(in the rows, 128 means zero)
One turn sends every row of this set to another row. A few are shown first. Where does it send the rows asked after them?
mar: [127 117 122 161 144 137 117 152 110 123 130 186  76 150 127 143 130 102
 101 150 140 120]
fuma: [110 137 115 124 104 132 145 123  88 149 118 112 101 145 147 136 128  92
 129 124 128 137]
vos: [125 123 129 128 131 113 138 137 109 152 124 149 100 162 154 124 172  98
 108 126 135 114]
Kunug: [117 126 121 128 131 112 133 130 104 154 117 128  99 160 145 132 162  94
 109 125 133 114]
tepe: [150 118 113 146 136 141  99 118 149 158 116 155 121 131 142 132 138 109
  98 153 121 109]
Rir: [129 142 143 125 128 130 118 116 120 114 136 170  77 135 140 159 115 143
 108 175 111 145]
Dusu: [115 127 122 138 105 113 133 120  96 120 128 134 145 141 151 142 114 110
 143 132  94 143]
fadi: [145 154 123 125 117 144 100 147 124 125 118 172 141 151 164 125  82  87
 130 111 125 151]
Laso: [145 184 133 133 128 119 114 133 124 133 126 176 139 157 142 122  93 112
 142 128 127 159]
bavan: [127 123 119 107 141 160 113 155  96 110 108 149 136 125 137 136 106 138
 124  98 100 136]
Zodul: [100 122 109 125 159 160 116 150 136 100 122 149 131 117 141 119 124 116
 128 119 134  95]
Sibu: [137 147 110 118 114 147  94 147 127 127 113 174 140 143 167 126  86  91
 112 108 125 143]
vol: [156 169 112 126 159 133  96 122 126 130 124 157 111 150 151 102 108 126
 123  88 139 124]
pudo: [118 156 133 108 143 113 117 115 145 139 110 180 111 132 136 134  95 107
 163 151 121 143]
gozo: [136 125 141 144 169 131 128  99 131 132 145 155 120 109 169 120 132 128
 127 150 130 121]
Ziku: [125 142 109 106 159 147 126 139 126 112 128 167 127 110 122 106 117 148
 147 116 146  98]
mog: [ 97 128 109 123 130 156 106 147 141 108 111 136 122 130 176 126 131  95
 102 129 126 111]
mamub: [147 175 130 130 138 110 130 136 120 138 150 179 126 147 109 128 120 143
 147 138 128 146]
rado: [ 99 136 136 106 148 177 110 141  98 105 137 162 104 149 162 118 104  90
 123 124 126 135]
teden: [ 92 125 125 130 143 130 140 142 120 122 134 162 112 117 135 117 105  71
 115 116 130 109]
zar: [145 130 147 130 153 124 117 103 129 127 129 192  86 127 146 151 124 135
 110 152 111 113]
zil: [117 154 104 116  97 149 129 115  94 124 140 128  95 132 142 136  97 104
 132 132 135 154]
mim: [101 139 126  94 137 185 110 140 101 101 134 171 112 149 157 130 116  97
 118 121 128 126]
bolu: [120 154 136 111 103 126 124 138 109 137  84 140  94 148 132 129 135 119
 137 171 146 126]
Beto: [145 123 123 156 135 139 128 146 116 126 123 168  80 152 139 165 139  95
 100 149 132 121]
Kir: [166 158 124 131 147 138  95 112 126 134 126 154 105 142 153  85 106 132
 128 105 132 134]
limib: [131 139 129  99 138 169 115 148 115 101 110 152 140 136 125 136  98 137
 120  98 110 140]
Biko: [135 145 118 103 150 143 117 138 128 129 139 162 124 112 117 107 115 151
 150 111 151 107]
madi: [146 171 127  93 143 112 119 120 118 114 122 187 103 144 136 118 143 118
 149 106 145 135]
mib: [144 161 125  96 151 103 122 118 116 107 106 187 111 139 134 111 141 118
 150 109 132 141]
Kup: [124 158 131 119 109 134 141 126 112 136  96 143  86 156 132 132 140 134
 129 173 139 112]
manil: [128 145 132 114 122 135 111 124 110 111 139 161  80 137 144 160 125 135
 115 181 116 148]
Dukel: [153 123 115 146 131 139 104 124 152 159 126 164 122 134 141 143 146 112
  90 140 123 114]
vek: [144 120 150 111 155 124 118 117 128 144 112 195 114 134 149 141 143 120
 116 121 124  91]
guv: [118 149 123 146  97 117 135 151 106 144 132 131 105 121 137 146 102 153
 129 142 130 130]
Deka: [116 159 119 135  93 129 125 152 108 149 136 129 107 122 138 151 112 155
 122 140 129 125]

pudo turns into gozo
mib turns into tepe
fadi turns into Rir
Now find these:
zil turns into mamub
vos turns into Sibu
mim turns into Deka
Zodul turns into fuma
vol turns into Beto
Kir turns into mar

